One turn sends every row of this set to another row. A few are shown first. Where does it send the rows asked after them?
kere: [-0.68  0.56  0.26 -0.11 -2.35  0.42 -2.95  1.16  0.25 -2.68 -0.06 -0.54
 -1.20  1.37 -3.48 -0.83  1.18 -0.24  0.10  2.62 -1.33 -1.49  1.10  1.76
  2.23]
Bubu: [ 0.08 -1.67  2.55 -1.08 -0.09  1.05  1.04 -1.95  1.14 -2.99 -2.15  3.01
 -1.39 -0.24 -2.64  0.88 -2.33  0.07 -0.13 -2.00  0.47 -3.66 -1.08  1.73
 -0.78]
rol: [ 0.89 -0.84 -1.35 -1.36 -4.02 -1.36  1.62  1.03 -1.83  1.08 -2.04  2.76
 -0.13 -0.53 -2.16  0.77 -0.99  3.18  0.44 -1.50 -1.53 -0.91  1.57 -0.61
  2.11]
Buse: [ 0.97  0.57 -0.12 -3.77  0.48 -0.82 -0.92 -2.35 -0.13  1.25 -2.79  2.27
 -2.22 -0.52 -2.13 -2.36  0.00  0.74 -2.57 -2.19 -0.57  1.94  0.31  0.44
 -3.25]
Tep: [-2.00  0.48  0.33 -2.01  0.15 -2.55  0.46  1.39  1.92 -3.42  1.21  3.22
 -2.20 -1.22 -0.76 -2.73 -1.99 -1.15 -0.25 -0.09  1.07 -0.55  2.41  1.13
  0.23]
Ker: [ 0.66 -0.96  0.13 -4.24  0.87 -0.75 -0.24 -1.74 -0.69  0.33 -2.87  2.04
 -2.69  0.79 -3.13 -1.28  1.26  0.07 -2.16 -2.31 -0.46  0.93 -1.32 -0.82
 -3.07]
Mon: [ 2.04  1.50  2.97  0.74 -0.11 -1.78 -1.97  2.65  0.85  0.48  3.11  1.02
 -2.60 -2.41 -1.20 -1.71 -1.47 -0.39 -0.25 -0.49  0.61  2.36  1.51  0.66
  2.95]
naza: [ 0.52 -0.86 -0.78 -2.02  0.37  0.92  0.01  0.37  1.38 -2.66  1.09  1.82
  1.40 -0.12 -1.90 -1.31 -3.87  2.55  2.17  0.26 -0.46 -0.13  1.11 -0.48
  3.08]
geg: [ 0.26 -1.95  1.32  0.43  1.43 -1.23  0.38 -0.45 -2.27 -1.65  1.29 -0.13
  1.49 -1.98 -2.96  2.96  2.15 -1.17  1.66 -2.97  1.00 -1.91  0.90 -1.25
 -0.44]
Zunu: [-0.68 -2.55  3.17 -2.57  0.60  0.51  0.35 -3.01 -0.46 -1.54 -0.75  2.44
 -0.93 -0.52 -3.41  0.82  0.93  1.17 -1.11 -2.01  2.41 -2.90 -1.69 -0.16
 -1.22]
mufed: [-0.32  0.89  2.77 -1.03 -1.40 -0.92 -0.85 -1.49 -0.68 -1.02  0.16  1.46
 -1.26  0.79 -0.40  1.18 -2.60  1.96  4.95  0.47 -0.28 -0.20 -1.69 -2.95
  2.48]
lag: [-1.00  0.19  3.07  1.56  2.83 -1.73 -2.82 -0.34  1.16  4.46 -1.39  1.83
 -0.18 -1.92 -1.72  0.04 -0.75 -0.38 -0.99 -0.74 -1.99  2.81 -0.97 -1.72
 -0.32]
basig: [ 0.18  3.48 -0.38 -0.20  1.67 -2.97 -2.02  0.44 -0.94  1.91  0.10  2.66
  0.74 -2.00  0.32  1.17 -1.22  1.85  3.76  0.35 -0.79  1.03 -0.63 -0.55
 -1.55]
pagop: [-0.05 -0.46  4.17  2.73  3.47 -1.40 -1.43 -0.03 -0.34  3.07 -0.57  1.16
  0.68 -2.15 -2.76  1.74  0.31 -1.87  1.07 -1.40  0.20  0.36 -0.91 -2.24
 -0.59]
gaseg: [ 2.38  0.14  1.43 -1.15 -1.02 -1.12 -0.72 -0.16 -0.28  2.20 -0.80  0.80
 -0.97 -1.39 -0.71  1.83 -0.37 -3.74  0.82 -2.80  1.12 -1.73 -0.54  0.12
 -4.07]
Nes: [-0.95  0.13  2.49 -0.77 -1.20 -1.85 -2.03  0.11 -0.83 -2.65  1.76 -0.19
 -1.11  0.61 -0.36 -1.57  4.44  3.31  0.02  1.01 -0.91  0.06  0.50 -0.54
  0.57]
Giku: [-1.06 -4.12  0.90 -2.31  0.17  0.55  0.04  2.14 -0.73  0.08  0.49  0.26
 -0.75  0.86 -3.88  1.90  2.93 -0.81  0.28 -1.02  0.21 -1.06  0.09 -1.48
  2.57]
Dul: [-0.89  1.08  0.70  0.58 -1.73  0.45 -1.52  2.19 -0.22 -2.25  0.37  0.06
 -0.98  1.76 -3.35 -0.43 -0.63 -1.00  0.85  0.88 -2.04 -2.83  1.96  2.25
  2.59]
giv: [-1.60  0.63  2.09  0.45  2.19 -3.73 -2.63  0.77  2.10  3.17 -1.01  1.78
 -1.26 -1.85 -0.96 -1.50 -1.09 -0.87 -2.43  0.22 -1.87  2.99 -0.23 -0.06
 -0.21]
fuv: [-0.97 -0.43  1.38  2.18  0.61 -1.63 -1.01  0.75  0.89 -0.45  1.84 -0.76
  1.15  1.29 -0.93 -0.38  4.24  1.93  1.86  0.54 -1.21  0.27 -1.30 -1.75
  0.51]
zep: [-0.66 -3.96  2.21 -1.87 -1.57 -0.57 -1.68  0.18 -0.13  0.55 -2.69  3.25
 -1.02 -1.56  1.68 -2.02 -1.66  0.30  0.23 -1.62 -0.90  2.38  1.51 -2.02
 -1.17]
gopu: [ 0.89  1.14  1.14 -1.60 -3.01 -1.93  0.49 -0.22  0.83  2.47 -1.38  3.35
  0.39  0.17  0.68  0.35 -0.24  2.10  1.75 -0.64  3.00  2.60 -1.05 -1.36
 -0.18]
miv: [-1.22  0.01  1.85  1.44  0.84 -2.00 -1.49  0.88  1.07 -0.45  1.68 -0.59
  1.03  1.50 -0.48 -0.54  3.94  3.04  1.91  0.24 -1.44  0.32 -1.54 -1.30
  0.72]
Vika: [ 1.41  1.99  0.89 -2.34  0.19 -2.37 -1.29 -0.43  0.25  1.03 -1.05  0.31
 -2.45 -0.74 -1.07 -4.16 -1.13  0.47 -2.48 -1.71 -0.14  3.07  2.55  1.30
 -0.36]
Pemod: [-0.64 -0.45  1.15 -0.29 -2.24 -1.83 -3.30  0.32  0.58  1.96 -2.09  0.75
  2.57 -2.35 -2.21 -0.14 -1.20  1.58  3.23 -0.78 -2.01  0.31  3.66 -2.02
  0.42]
sak: [ 1.18  1.12 -0.09 -3.40  0.24 -1.09 -0.95 -2.25 -0.19  0.90 -3.36  1.59
 -2.71  0.08 -1.71 -2.13 -0.66  1.06 -2.04 -2.69 -0.39  2.22  0.36  0.69
 -3.00]
gabo: [-2.38 -1.90  2.31 -3.73  1.01 -2.19 -1.24 -1.20 -0.03  1.81 -1.42  3.73
 -0.03  0.45 -1.66 -0.14 -4.42  0.96  3.19 -1.68 -0.19 -0.65  1.72 -0.46
  0.63]
vop: [ 3.63 -0.89  1.08  1.18  1.68 -2.51 -0.07  0.21 -0.76  1.31  1.36  1.54
 -0.59 -3.18 -1.55  1.70 -2.99 -0.92 -1.19 -3.27  1.46 -0.65  0.17  1.09
 -0.12]
Zimel: [ 1.34  1.39  1.23  1.79  0.32 -0.56 -0.22  1.55 -0.89 -0.08  1.15  0.07
 -0.97  0.67 -3.51  1.11 -3.90 -1.66 -0.29 -0.30 -1.34 -1.81  2.80  2.24
  1.72]
boti: [-0.49 -2.32  1.00 -1.87  0.08 -0.64 -4.60 -1.86 -0.44 -0.21 -0.52  0.05
 -1.93 -3.87 -1.18 -0.95  0.50  1.83 -0.97  2.73 -0.35  1.65  0.17 -1.32
 -1.41]
funi: [-1.43  0.65  2.84 -3.69 -2.07 -0.04 -1.95  0.22 -2.40 -1.92  2.52  1.25
 -4.17 -1.20 -1.66 -2.49 -0.46  0.36 -1.00  0.38  0.27  0.24  1.80  0.75
  0.19]
Roki: [-2.05 -1.70  2.04 -3.71  1.04 -0.38 -1.78 -2.71 -2.48  0.91  1.51  0.05
 -0.50 -1.97 -2.84 -0.91  3.60  0.76  0.48 -0.84  1.38  1.03  0.79 -0.70
 -1.31]
ziki: [-1.50  1.73 -0.13 -2.56 -1.91 -0.96  1.26 -0.46 -0.01  1.50 -2.57  2.41
 -2.15 -0.83 -2.95  1.22 -0.68 -0.84  2.51 -4.69  1.51 -1.62 -0.47 -0.24
  1.06]
buroz: [-0.78  0.43  3.16  1.08  3.06 -2.51 -3.24  0.18  1.81  4.23 -0.95  0.96
 -0.58 -1.88 -1.42 -0.13 -0.64 -0.47 -0.78 -0.74 -1.53  3.00 -1.12 -1.33
  0.00]
Veb: [-0.06 -0.81  2.09  2.27  1.45 -2.11 -0.99  0.43  1.65  1.12  1.85 -0.77
  1.50  1.25 -1.24  0.47  3.31  0.25  2.45  0.31 -0.96 -0.57 -2.09 -1.00
 -1.47]
dum: [ 1.24 -0.74  1.80  0.12  0.62 -0.38  1.89 -1.69  2.20 -2.55 -1.12  1.53
 -2.46 -0.84 -3.49  1.13 -3.37 -1.22 -0.08 -1.73 -1.34 -2.89 -0.45  1.88
  0.18]
miki: [-1.27 -2.18  1.69 -0.09 -3.97  0.17 -2.79 -0.74  0.35  3.01  1.11  0.13
 -0.89  0.36 -1.38  3.13  1.25  2.23  1.84 -0.37 -1.43 -0.37  0.66 -0.72
  1.84]
Valo: [ 2.49  2.16  0.05  0.55  1.98 -2.60  0.08 -0.83  1.44  2.13  3.57 -0.04
 -2.18 -1.78 -2.08  0.33 -0.53  0.47  1.94 -0.45 -2.64  0.32 -0.34 -0.12
  2.53]
Tezo: [-1.07  1.07  0.28  1.49 -1.86  0.63 -1.16  1.99 -0.27 -1.51  0.20 -0.02
 -0.62  2.44 -3.22 -0.08 -0.93 -0.98  0.83  0.67 -1.67 -2.13  2.13  2.13
  2.62]
niv: [ 0.52 -1.83  2.02 -0.84  0.12  0.40  1.39 -2.03  0.90 -2.83 -1.90  2.47
 -2.31 -0.02 -2.50  1.44 -2.72 -0.40 -0.40 -2.01  0.77 -3.16 -0.99  1.92
 -0.97]

Valo moves to boti
Zunu moves to Zimel
lag moves to sak
And these:
Roki moves to vop
gopu moves to gabo
Buse moves to niv
dum moves to kere
zep moves to ziki

One turn sends every row of this set to another row. A few are shown first. Where does it send the rows asked after them?
Rilo: [ 0.15  1.37  3.92  1.65 -2.03 -0.39  0.72 -1.06  2.84 -2.28  0.42  0.10]
saren: [ 2.49  1.01  1.34  0.62  1.32  3.27 -5.48  0.54 -0.12 -2.55  3.32 -0.92]
nura: [ 1.99 -2.29  2.64  0.47 -0.70 -2.62 -1.45 -1.90  0.60  1.09 -0.59  0.66]
fefos: [ 0.83  1.74  2.48  1.01 -0.87  3.58 -3.45  1.23 -0.99 -3.36  2.61 -0.11]
kaze: [-1.04  1.30  1.69  0.16 -0.35 -1.95 -0.23 -0.75  0.99  0.51  1.87  0.67]
luni: [ 1.81 -0.39  4.11 -1.07 -0.07 -0.67 -2.26 -0.04  5.09  0.72  2.75  0.51]
Gikub: [ 3.66 -0.25  2.60  1.55 -0.69  3.70 -2.86 -0.73 -1.05 -4.52  0.71 -1.38]
Tarer: [ 4.09 -0.44  4.11 -0.05 -1.84 -0.38  0.21 -1.72  3.23  0.71  2.11  1.08]
Vevuf: [ 1.81 -1.85  2.61  0.48  0.61 -3.09 -2.89 -2.05  1.28  1.40  0.04 -0.11]
Nipo: [ 0.25 -1.38  2.86  0.23 -0.86 -2.77 -1.35 -1.09  0.62  0.91 -0.21  1.41]
ziro: [ 3.45 -1.79 -0.27 -0.89  2.03  0.15 -1.95 -1.38  3.74  0.61  2.40 -0.61]
vob: [ 1.59  1.35  1.87  0.96 -0.57  3.71 -2.04  0.16 -2.07 -3.68  2.40 -0.04]
mame: [ 0.46  2.68  1.24  0.32  0.78 -1.05 -1.24 -1.62  2.55  0.15  3.86 -0.20]
los: [ 1.68 -0.70  3.27  1.71 -1.65 -1.41  1.07 -1.79  1.23 -0.90 -1.04  0.21]
Fosi: [ 3.97 -0.72  1.71 -0.45  0.79  3.61 -5.56 -0.04  0.26 -3.30  1.11 -0.99]
nov: [ 4.05 -0.12  3.50  1.45 -0.22  4.19 -3.00 -0.43 -1.00 -3.74  0.15 -0.27]
dapu: [ 1.70 -0.16  3.77 -1.03 -1.49 -0.17  0.00  0.00  3.53  1.07  2.83  1.82]
sani: [ 1.42  1.43  3.24  0.96 -0.55  4.15 -2.26  0.41 -2.08 -2.44  2.10 -0.43]
Fugap: [ 3.61 -2.83  1.98  0.54  0.82 -1.55 -1.89 -1.92  3.28 -0.61 -1.22 -0.84]
Parof: [ 3.15 -1.14  1.68  0.48  1.34  3.70 -4.90  0.04  0.32 -3.78  1.49 -2.04]
Davu: [ 0.95 -0.92  0.31 -0.90  2.00 -2.06 -3.08 -0.84  3.02  0.83  1.68 -0.37]
gazaz: [ 3.04 -0.56  2.74  1.48 -1.60  4.45 -2.36  0.62 -1.07 -3.57  0.88 -0.51]
Fik: [ 1.31  0.86  1.47 -0.94  0.40  3.60 -4.81  0.76 -0.88 -2.01  3.14 -1.20]
vip: [ 0.08 -0.96  2.89  0.27  0.55 -3.13 -2.86 -1.12  1.32  1.12  0.41  0.78]
nukit: [ 4.72 -1.29  1.59  1.14  0.61  4.07 -4.37  0.03 -0.18 -2.89  1.53 -1.34]
gifin: [ 3.20 -3.12  2.31  0.35 -0.82  0.79 -0.04 -0.89  4.05 -1.71 -1.07 -0.45]
zumo: [ 1.09  0.48  1.09 -0.15  1.56  3.71 -4.17  0.94 -0.68 -2.91  3.09 -0.69]
dup: [ 4.11 -0.58  4.42 -0.09 -0.55 -0.91 -2.03 -1.73  4.85  0.41  2.03 -0.23]

los moves to Fugap
saren moves to fefos
And these:
Nipo moves to nura
Gikub moves to Parof
Rilo moves to gifin
Fosi moves to Fik
dapu moves to Tarer

